In the data rows, 128 means zero.
Here are some points, each followed by its number:
[152 118 247 243 245  50 255 255 162 144 128 144  28  52 173 153 116 148
  87  59 253 148 232 103 213 194 124  57 102  17 104 191] 0
[123 127  98 102  98 167  39  79 133  91 143 131 161 147 137 120 154 126
 146 143  88 131  83 122  68 100 151 178 144 159 135 116] 1
[117 171  80  80 121 150 129  65 112 155 135 102 167 156 121 147  29 134
 135 110 149 138 137 153 139  98  83  82 123 200 118 142] 2
[ 44  38  92 105  51 148  16 101 127  41 120 146 153 152  99  98 250  86
  90 203 110  58  80 229 102 161 149 148 140 127 163  29] 3
[158 127 158  98  99 100  94 101 102 179 164 193 130 165 131 106 149 147
 156 109 111 135 108 105 122 137 170 164 175 129 143 122] 4
[131 179 111 141 160 106 186 125 137 129 127 145 101 142 148 195  45 140
 150  67 149 195 152  83 115  66 132 103 131 255 166 155] 5
[ 96 122 145 114 162 166 153 141 155 111 113 124  87 100 140 135 108  89
 122 161 142 112 152 149 102 158 146  68 104  84 110 121] 6
[125 131 141 113 169 221 126 128 181  69 130  88 122  82 188 122  84  93
 120 142 131 131 137 132  27 137 149 103 105  50  78 173] 7
[132 131 141 120 139 165 107 114 159  90 137 137 110 122 168 141 121 117
 133 126 125 146 121 109  58 112 160 138 133 138 129 149] 8
[132 152  89  88 104 161  72  83 122 135 123 106 161 149 116 125 102 125
 150 149  87 142 102 134 103 108 125 145 124 170 122 132] 9
[142 176 121  77 143 164  92  83 142 141 135 157 106 146 163 153  69 117
 175 125  90 159 120 104  69  81 163 127 141 202 140 126] 10
[115  83 141 128  75 116  58 108 117  98 165 171 145 158 144 104 207 140
 118 122 122 115  85 145  98 144 163 191 167 121 152 101] 11
[109 127  48  50  42 179   0  20  78 137 133 102 225 187  86  89 131 136
 143 168  65  94  57 173 112 109 103 178 150 177 126  86] 12
[147 119  94  79  63 183   3  44 123 105 156 139 177 155 147  95 161 132
 156 144  68 126  61 120  62 107 159 206 163 144 134 120] 13
[162 159 228 207 255  86 255 255 165 180 104 118  16  40 158 165  59 137
 108  77 227 158 246  86 201 170 119  14  84  14  94 201] 14
[ 69  92  43 137  77 198  45  70 140   0 142  73 208 148 148 128 150 117
  83 142 121 105  85 197  66 104  79 169 109 199 148 110] 15
[ 64  61  78  93  58 177   0  62 129  27 138 139 169 155 120  98 226  93
 115 197  78  78  62 199  60 127 149 183 142 159 158  50] 16
[105  66 143 107  90 188  30  98 141  59 153 142 169 118 161  66 212 107
 107 156 114  83  66 186  43 181 161 174 139  21 107 111] 17
[141 135  79 117  83 187  55  86 114 110 121  64 207 128 110  92 139 130
 125 155  86 103  84 138 111 132  80 176 121  89  92 141] 18
[134 118 221 249 225  16 255 255 140 169 124 133  58  75 143 147 117 166
  67  44 255 143 246 125 255 196  83  45 101  34 112 193] 19
[176 152 213 188 217  23 255 241  85 255 123 129  90  85 117 122  52 179
 107  38 245 145 227 111 255 199  72  35 109  26  85 193] 20
[116 101 111 126  73 158   9  78 150  50 162 158 152 153 159 135 198 120
 136 134  81 141  63 117  31  87 179 215 155 188 165 110] 21
[124 121  97  66  65 194   0  27 133  68 165 150 186 166 162 107 156 119
 138 146  74 130  65 136   6  97 176 209 165 181 141 112] 22
[118 106 157  94 129 136 122 128 107 161 132 132 138 127 123  91 132 121
 118 138 147  97 142 175 147 188 134  93 130  40  96 112] 23
[129 138 128  77 117 183  86  80 131 120 151 126 157 135 163 103  94 123
 129 123 134 126 110 150  69 142 140 122 138  98  99 149] 24
[177 159 182 233 209   0 255 255  98 255  91 132  57 103  70 165 118 185
 130  68 184 161 218  66 255 147  77  87 110 111 147 158] 25
[153 164 106  92 125 163  71  81 123 153 120 129 148 133 116 121  99 126
 168 149  67 130  97 102  93  97 140 143 129 143 121 141] 26
[155 124 126  74  68 185   0  42 124 111 170 153 174 159 165  88 167 134
 158 137  51 130  65 106  21 110 176 216 167 118 124 131] 27
New points follow, each followed by the number of its nearest point above, looking only along the 7 directions in which the numbered points spread most.
[106 125 119 136 139 143 108 138 162  73 107 139  77 116 135 169 146  92
 139 158  98 142 129 112  81  99 164 115 115 177 150 105] ~ 8
[126 107  90 144  95 185  32 122 151  63  96  62 165  94 106 102 202 106
 124 199  36 102  80 123  72 125 118 199 104  77 115 120] ~ 18
[109 118  69 132  91 163  39 113 140  78  87  84 142 118  88 133 182  93
 141 192  33 112  88 117  84 100 116 177  95 156 142  90] ~ 1
[131 168 110 147 145  95 170 127 136 130 127 157  88 151 140 197  65 133
 147  93 139 182 148  85 131  58 138 109 117 255 179 135] ~ 5
[ 90  88 129 138  91 132  84 113 136  57 156 168 133 155 158 126 171 116
 106 122 144 123 106 163  86 123 158 157 148 166 159 104] ~ 11
[180 166 128 103 108 135  78  95 117 179 137 123 152 140 121 101 107 158
 172 129  64 148  96  67 105 100 143 196 147 127 124 150] ~ 26
[151 131 141  98  98  98  89 103 107 179 147 179 123 159 118 121 139 143
 162 120 102 134 107 102 137 121 161 156 173 146 150 108] ~ 4
[189 177 205 209 216  10 255 255 124 245 110 145  45  92 118 172  72 169
 134  58 188 182 216  40 255 135 120  75 114 108 127 187] ~ 25
[161 150 193 254 225   0 255 255 154 185  78 150  10  76  96 199 142 148
 129 100 170 175 217  41 254 121 123  91  96 142 170 142] ~ 25
[106 134 127 193 170  13 255 216 105 198  81 148  70 130  60 178 119 148
 115 110 179 136 193 134 255 129  87  62 111 197 166  91] ~ 25
[ 96 129  42  69  56 149  20  44  97 126 111 108 186 172  79 123 121 124
 141 170  79 108  82 165 128  94  92 141 135 223 150  73] ~ 12
[114 119  47  62  47 174   0  31  94 120 134 107 221 172 105  90 149 129
 145 169  52 103  48 160  94 104 115 188 148 165 132  91] ~ 12
[ 88  56 137 105  85 190  27  96 143  38 160 138 159 120 172  76 213 102
  92 162 137  71  74 198  36 176 157 160 145  45 110 102] ~ 17
[163 155 206 181 214  34 255 221  64 244 141 134 107 117 130 130  33 186
  81  21 255 143 238 152 255 197  56  14 114  40  81 201] ~ 20
[102  83 147  94 102 133  64 114 133 115 134 174 104 149 126 115 190 101
 140 163 102 107 105 150  82 143 181 141 154 121 147  75] ~ 11
[ 87  83  62  87  57 241   0  59 160  10 124  83 192 116 129  91 209  83
 124 213  48  80  47 145   8 124 133 201 118 113 126  91] ~ 16
[129 130 103  82  92 174  64  64 113 113 148 112 183 147 146 100 110 142
 126 122 116 122 100 153  87 130 114 149 143 116 100 141] ~ 24
[103 113  60  58  41 168   0  28  90 117 126 105 209 176  86  86 160 126
 139 179  60  89  63 173 100 114 116 176 140 170 141  74] ~ 12
[203 167 130 104 112 135  70  93 116 177 141 130 150 144 124 111 114 153
 180 112  51 154  88  33  89  89 144 207 144 130 130 160] ~ 26
